The rows of Y fall into 4 groups, which share some directions, and each row is roughly a mix of its group's hidden directions.
Y, 128 rows:
[[ 24 -23  23  13  47 -21  32 -28  31 -13]
 [-13   9  49   5 -23  28  32   9  43  21]
 [-11  32  -1  30  51 -26  22  28  27  -1]
 [ 28 -28 -53  36  11   9 -17  21  27   8]
 [-54 -17 -12  28  37  14 -12 -18  -6  35]
 [ 25  48   5  -1  -1  14  30 -35  26  38]
 [-30   3   7 -18  -3  56 -23  -1  18  47]
 [ 35  18  15   6 -23  52   5 -18  27  35]
 [-43 -24  38  10  24  36  17  13  11  32]
 [-45 -53 -13  11  22  15   9   8   6 -37]
 [ 14  11  34 -40  -8   7 -48  31 -18 -25]
 [  6  36  55  -8  26   7  34 -10  15  27]
 [ 42  -6  17  -7   5 -29 -53 -24  16  28]
 [-43  15  20  41  13  -6  24  36  17  30]
 [  2 -15  -6   8  59 -13  22 -33   7 -42]
 [ 48  37  17  -3  15 -13  26  -8 -11  47]
 [-15  50 -32  -7   8 -15  45 -24   9  23]
 [ -6  25  40   2 -17 -15 -32  10 -42 -42]
 [  4   6 -26 -39   6 -30 -48 -40 -17  -6]
 [-33 -35  41  25 -45  21 -12 -11  -7  -5]
 [-30 -31 -32  -4   6  31 -20 -51  -7 -18]
 [ 40  26  41 -11  17  21  17 -30 -37   2]
 [  5 -13 -40  38 -44 -33 -17 -19  22   5]
 [  6 -25 -45  -4 -44  -8 -37  14 -28 -17]
 [ 17  18  22 -42 -25 -11 -18  45   3 -39]
 [ 16 -20  18 -35  11  40   2 -54  23  -7]
 [ -2 -30 -26  34  24  -8  31 -10 -49  23]
 [ -3   2 -62  -2  15   8 -47 -24  22   7]
 [ 40  24   6  -5 -51  -3   6  34  31  22]
 [ -6  34  41  41 -19 -31 -16 -27  -9  20]
 [ 18   8  48 -23 -12 -41 -37 -10   2  29]
 [ -8 -25  14   3 -13  24 -21 -65  34   2]
 [-15  10 -34 -12   8   4  23  40 -57 -17]
 [  7   8 -45  27  17   9 -15 -60  16  10]
 [-32 -65 -14   2  17  18   3  21 -26 -11]
 [ 20  33  13 -49 -47 -20 -18  17   5  11]
 [ 40  -5 -23   5  12 -48 -28  37 -18  18]
 [ 22 -31  23  -5  36  53 -21 -18   2 -22]
 [ -5  -9  31  23  44 -13  22 -45   9  33]
 [ -9  40 -23  -1 -38  10 -35  -9   9  48]
 [-14  -5 -30 -18   3 -13   5  74  16  -5]
 [-12   1 -31  -3  20 -18  52  53   3   7]
 [-17 -27  13 -30  26 -64   0  18   9  -7]
 [ 66 -10 -21  24  21  26 -25   6   2   5]
 [-18  46 -45 -18 -30 -26 -14  -9 -27   6]
 [ 25  30 -41  27  10  45  33 -13  -4   9]
 [ 45 -27  18   6  24  -3 -17   7  46 -37]
 [ 38   1  11 -17   0  -5 -48 -51  11  23]
 [-52 -14   8  32 -34  19   7  35  15  20]
 [-31 -25   8  32 -15 -27 -20   9  52  23]
 [  4  13  26 -28 -60  25  -4  31 -19  16]
 [ 15  15  -2 -24 -59  32   1  19   2  39]
 [  1 -56 -14  33  27  -8  41  25   2  -1]
 [-36  52 -17  35  -2 -11   1  25  23  26]
 [ 31  18 -29 -14  14 -44 -41   0 -22 -27]
 [ 10 -19  -4 -32 -22 -46 -13  47 -29  10]
 [-30  -5 -51  22  28   4  -8  -5 -28 -41]
 [-45 -17  -8  -4  23  -9  60   0 -11 -26]
 [-23  27  28  20 -26  10  14 -21  58  13]
 [ 41 -27 -22  27  -2  14 -55   8  21   4]
 [ 18  -3  35  -7 -35 -12  24  36   7  50]
 [-17  15 -30 -13  30 -19 -33 -46 -27 -24]
 [-46  59 -21  19 -12  12  10 -10  16 -14]
 [ 14  -3 -50 -31 -15  20 -36  15   7 -38]
 [-35   3 -40  18 -36 -10   2  34  33  25]
 [-44 -30  16  -2  16  43  12 -44  -8  -6]
 [-19   6 -65  23 -12  25 -16 -15  30 -10]
 [  5  29  12 -40 -42  11 -13  30  24 -37]
 [ 27 -50 -44 -15  31 -10  -6  12   3  27]
 [-38   3  24  18 -32  13 -14 -39  46   0]
 [-38   1   0  14 -11 -19  17 -67  16  13]
 [ -5 -13 -50  11  11 -24  -4  -2 -35  51]
 [ 46   7 -29 -32 -24  -1 -48  12   2  19]
 [-15 -21 -35   6  14 -48 -10  27  -3 -47]
 [-62  -3 -32   7 -31  -2  14  29  21  -5]
 [-14  29 -43 -27   4  22 -36 -10   9 -43]
 [-17  39  16 -14  24 -12  -6 -17 -64   5]
 [-55 -10 -18  28 -35  23   9  19  20 -23]
 [-22  50  26  11   3  -8  21  51 -15  17]
 [  3 -10 -17 -30   7 -12 -26  49 -42 -32]
 [-15 -28  13 -16 -15  35 -22 -39  43 -27]
 [  6 -14  35  -9 -18  -1 -65 -34   3 -12]
 [ 10  21 -37   4 -34 -11 -32  52  17  12]
 [-29 -26  26  42 -16   4  -7 -53  18   4]
 [ 24   3  35  22   3  13  19 -53  38  17]
 [-28  17 -43 -39 -11  47  22  -2   8  -8]
 [ 28 -10 -10  31  24 -44   9  14  -9  51]
 [-34  -7 -18  12  18 -27   9 -43 -29  43]
 [-21 -37  29 -17  -2   9  -9  44 -21 -43]
 [-50 -13 -51  15  -7   4  27  25  19 -14]
 [ 15   3  11  23 -21 -16  33  69   4   1]
 [-36 -64 -14  14  30  16   4  -2  -2 -19]
 [ 13  39  25  16   3  59  14 -25  -5  22]
 [ 54 -31  35   7  17  -5 -40 -15  -7   5]
 [  3  57 -42  21 -18 -37  -8  -5   2 -11]
 [ -5  59  37  22 -19 -32  -1  24  -7   4]
 [ 24   2  44   6   5 -26  30  57   1   7]
 [-24 -35  21  17  45 -32  13   2  16 -37]
 [-30 -50  12   1 -10  -4 -35  21  27 -37]
 [ 24 -34  14   5  24  38  41 -33   2 -25]
 [ -4  14  22  25  -2  37  29 -38  30  39]
 [ 34 -19  -4 -10  54 -27 -13 -32 -27   9]
 [-39  -1 -35  22   5   6  50  26 -31   6]
 [ 17 -19  33  14 -11  29  29   9   1  59]
 [  9  34 -24  13  10 -10  30  -7 -56  34]
 [ -8 -26  20  27  -8 -32  -2 -56  19  31]
 [ 36 -19 -18  33  10  36 -30 -44   5 -10]
 [ 46  30  29  13   9  -2  18 -43  13  31]
 [ 32 -24 -25   2  22  -5   8 -25  32  54]
 [ 29 -34 -40  10  -2 -39 -28 -26 -23 -11]
 [  0 -45  25  38   0 -19 -27 -40  20  15]
 [ 21 -41  29 -43   8  -5 -34  -3  27 -24]
 [ 50 -12 -12  32  11   1 -30 -39  17  25]
 [-62 -17  -8  10 -29 -26  25  23  19  12]
 [ 26  39 -28 -28  12  10  14  -6 -55  12]
 [ 13 -56  -8  28  20  43   3   2  29 -10]
 [ 38  21   1 -21  -9 -54 -28 -11  32  -9]
 [ 28  18   2  -7 -38 -49   7  37   4  32]
 [-22  42  21 -40  -5 -48  16   0   1  23]
 [-51   2  36  -5  -9  45  35   8  -3  -3]
 [  7 -47 -30   7  28 -40 -23   4  12 -33]
 [ -2  44  14  -8  33  -2 -19 -49   1 -36]
 [ 64 -16  31   6  16  13 -37 -10 -14   2]
 [ 13 -11 -38 -31  -1  28 -50 -34   5  14]
 [-14 -40  -2  32  38 -19  17 -48   2 -11]
 [ -3  52  20 -20 -28  26  -3  36  16  31]
 [-22 -12 -48  41 -24  38  -7 -14  22  -7]
 [ 15  -8  21  25  20   4  61  31  30  -8]]
In each list below, one row fits none of the groups, and each other row fits one group, some only roughly. Which row is it?
  z_478: [ -6 -11   2   9  25 -45  42 -50   5  17]
  z_377: [ 36  26  -5  12   5  20  53  21 -16  38]
  z_983: [ 46  -2  18   9 -30 -17 -31 -42  21 -23]
  z_326: [-18  -9   1  16  39  28  -4 -13  12 -64]
  z_517: [-43 -46 -26  42   9   0 -10  20  17   9]
  z_900: [-21 -13   7 -44  -7  31 -27 -26 -43  23]
  z_925: [ 57   2  37  27  26 -25  13  -9 -19  14]
  z_865: [-23  -3 -50 -24  33 -30  -3 -24  28 -19]
  z_56: [-32  50  -4 -55 -18 -12 -10  13  -3  -8]
  z_864: [ 45 -10  21   6 -23 -49   6  34 -26   9]
  z_139: [ -3 -60  10  41   7  13   8 -38  -6 -12]

z_983
  z_133: [ 26  44 -25  36   0  35   0 -29  28  -6]
  z_834: [ 45  19   6   2  12  -5  28 -19  39  47]
  z_411: [ -3  30  36  -2 -23  18   5  28  10  59]
  z_502: [ -3  32   9 -16  26  17  45 -44 -28 -17]
  z_269: [ 30  37  -5  10  20 -53  -8  27 -23  22]
  z_401: [ 40  17   4   2  28  54   2  16 -19  34]
  z_474: [ 23 -42  17 -39 -30  19 -18  15  38   2]
  z_254: [-15 -20 -23  56  23 -43  20  -1   3 -16]
  z_381: [-11   8 -48   7  -8  33   0  38 -21 -43]
  z_71: [-52  38  23  21  26  20  33  -3   9  -1]
  z_668: [28  9 22 49 20 43 27 -9 21 15]

z_401
  z_892: [ 38 -35  -8 -33   0  17 -12  -6  35 -43]
  z_563: [  2   0 -37   1  19  32  27 -49  38   4]
  z_398: [-37  23 -36  28 -27  11  22 -41  16  12]
  z_558: [-37  -1  -5  27  55  -1  23  41  -2  -9]
  z_531: [ 13 -34 -12  27  -5 -16 -30   7  28  56]
  z_910: [-44  -4 -14  43   7 -14  19 -17 -15 -48]
  z_247: [-33 -48  -3   1 -24  27  11 -11 -20 -44]
  z_104: [-35   7  -2 -56  19 -26 -11  25   2 -36]
  z_210: [-54  -7 -10  23 -36  27  15 -35  10 -14]
  z_612: [ -3  35 -20 -11  18  26 -18 -53  36  11]
  z_84: [ 17  39 -12 -43 -15  13 -26 -23  37  25]
  z_723: [  1   1 -21  -2   8  20  17 -19 -74 -18]
  z_114: [-16 -14 -31   1   4  37  44 -39  30  15]
  z_586: [  7  -5 -19  36  10 -21  50  23  14  44]
  z_410: [-69  23 -16 -14 -25  13  10 -15  -3 -22]

z_563
  z_730: [ 27  -5 -21 -45  15   4 -28  11 -50 -23]
  z_762: [-26  17 -17 -42 -23 -52  -6   3 -25  21]
  z_90: [-24 -35 -24  23 -10  12 -13  62  14 -11]
  z_708: [ 15  36  -6 -46  -9 -37  26  31  19  16]
  z_527: [-11  26 -12 -39  -9   8  17  54  36 -19]
  z_288: [-13  25  11 -10  -1  45  49  -1  30 -32]
  z_861: [ 31 -51  38   3  12 -28 -32  20  -2   4]
  z_607: [-31   2   6 -26 -12  22  10  41   5 -58]
  z_513: [-27  16 -24  11 -62   3   0  30  -7 -30]
  z_990: [ 31 -30  29  38   0  -9  -8 -47   6  30]
  z_22: [-24 -46   7  -2  34  22   1 -52  14   9]
  z_698: [-22 -11 -13  19 -57  -2 -17  26 -19  42]

z_708
  z_987: [ -7  64  -2  10  -8 -21  37  26   5 -24]
  z_726: [-26   9  26 -56  -5 -26 -36  -7   1 -28]
  z_831: [-42 -16 -32 -13 -42   2 -24  33  14  23]
  z_848: [ 17 -38  19 -45 -39  10 -17  27  25   7]
  z_623: [ 13  22 -42  12  22 -11 -19  16 -52 -30]
  z_383: [-27  64 -20 -31 -25  -6   3  13  10  14]
  z_731: [-47   4  -9  35  38  31  14 -24 -25 -11]
  z_959: [  3  13 -62  10  12  37  10  34   7 -22]
  z_594: [  7  -7   3 -19 -42  14  10 -17  24  64]
  z_122: [  9  -4  44  32 -27  31  20 -27 -25  29]
  z_222: [ 24  32 -18 -12  22 -26  11 -26   3 -58]
  z_30: [ 19   4 -26 -15  20 -14 -34  66   0  -4]
  z_583: [ 11 -34   0   1  36 -62   6 -15  20  19]

z_831
  z_260: [ 37 -22  24 -29   3  55 -20 -10 -20  15]
  z_960: [ -8 -44 -25  -6 -13  11 -46  23 -31  29]
  z_853: [-14 -25 -50   8  46   6 -15  12  -6 -38]
  z_964: [-21  26 -13  43  24 -21  18 -39  37   6]
  z_519: [-23 -23 -35  53 -13  21  28 -22  18  12]
  z_575: [-13 -33 -18   8   2   2 -14 -69 -26   7]
  z_379: [ 43 -17  27   2  12   2   3 -26  60  11]
  z_384: [  5 -44  13 -23  52  26   9 -24  11 -21]
  z_255: [ 19  52 -26 -22 -17  11 -51   1  12   0]
  z_66: [ 28  13 -43  16  12 -29  16  26 -48 -10]
  z_540: [-40   7 -27  38  17 -32  34  24 -11 -22]
  z_654: [ 34  37  47   8   4 -20  -4  26 -31 -23]
  z_188: [ 22 -49  24  17  -7 -28 -40  28  12  15]

z_66
  z_766: [  8 -24 -15 -29 -14  40 -24  52  16 -20]
  z_783: [  4  71  -4  17 -21  24  15   1 -18  20]
  z_553: [ 35 -47 -10  13  11  28 -22  37  23  20]
  z_993: [  2  21   7  41 -33 -50  14   3  13  36]
  z_395: [-46 -28 -48 -19 -15   4 -38  -9   2   3]
  z_733: [-43   5 -31  23 -49  -1 -18 -11 -34   5]
  z_14: [  7  -1  54  -3 -10 -12 -25  26  34 -42]
  z_123: [-34  32  29 -22 -34  45  10  11 -21   5]
  z_233: [ 17 -21   4 -10  20  26 -13  -9  66  30]
  z_277: [ 34  23   6 -13  20  16  54  18  39   8]
  z_566: [-26 -39  33  -9 -35  30  -4  25 -34  12]

z_553
  z_289: [ -7  11  -1  -6 -26 -43  18  54 -33  19]
  z_235: [ -7 -22  -3  28   5 -47 -17  54 -25  -7]
  z_904: [ 19 -11 -58  13  43 -13  13 -26   4  23]
  z_606: [ 14   4 -35  -5 -26 -66 -13   3   3  27]
  z_226: [ 13 -11  13  -7  -7  14   1 -17  79   8]
  z_768: [-43  24 -12 -33 -35  34 -12 -12  33   2]
  z_76: [-40  33 -13  13 -34 -13 -15 -32   1  43]
  z_425: [-28  42 -28  -8  -7   0   0   7 -62   2]
  z_442: [-38 -29 -43  17  -5 -28 -24  31   1  24]
  z_885: [-15 -27 -51  32   9 -20  -8 -17   2 -45]

z_904
  z_491: [-21  13 -25  37 -52  26   3  18  17  28]
  z_645: [ 17  30  33 -43  -8 -30 -28  35 -10  12]
  z_930: [  6  -4  11  41   0 -13   6 -37  38  49]
  z_311: [-47  14  26  35 -24   5  35 -35  -1   7]
  z_633: [ 64 -12   8   9  33 -11  14 -18 -17  30]
  z_26: [-36  38 -48 -18 -12 -16 -14 -20  32   0]
  z_440: [  2   5  45  22 -36  44  20  16 -31   8]
  z_387: [ -6  -5  47  -3 -10  34  27  28 -30  38]
  z_624: [ 21 -37 -18  11  43  11 -25  16   1 -48]
  z_92: [-41  50 -39 -16 -28  17   6   7 -17   9]
  z_539: [ -6  26  -7   9   5 -40  42 -21  15  49]
  z_130: [-14  32   7 -20 -13  52 -42 -33   6  -2]

z_130
  z_61: [-10  19 -70 -12  28 -14   6   3  22 -18]
  z_243: [ 30  42  39  14 -11 -15  -1  -6  44  27]
  z_313: [  4 -46  -8   8  45  38 -19 -32 -18  -3]
  z_841: [-28  20 -10  43 -20  49   6 -18 -13  30]
  z_927: [-32 -50  -1  45 -38   8  -6   7  13   5]
  z_429: [-28  17  19  -2 -23  26  20 -55 -37   2]
  z_431: [ -6   3   3 -28 -38  67  -1  24  -4  -8]
  z_129: [-30  -2 -22  45  52  -4   4 -16  23  23]
  z_795: [ 20 -39  63  13 -10   1   3  21 -28   5]
  z_356: [-18  53  12 -16 -22 -45  -5   5  13 -34]

z_841
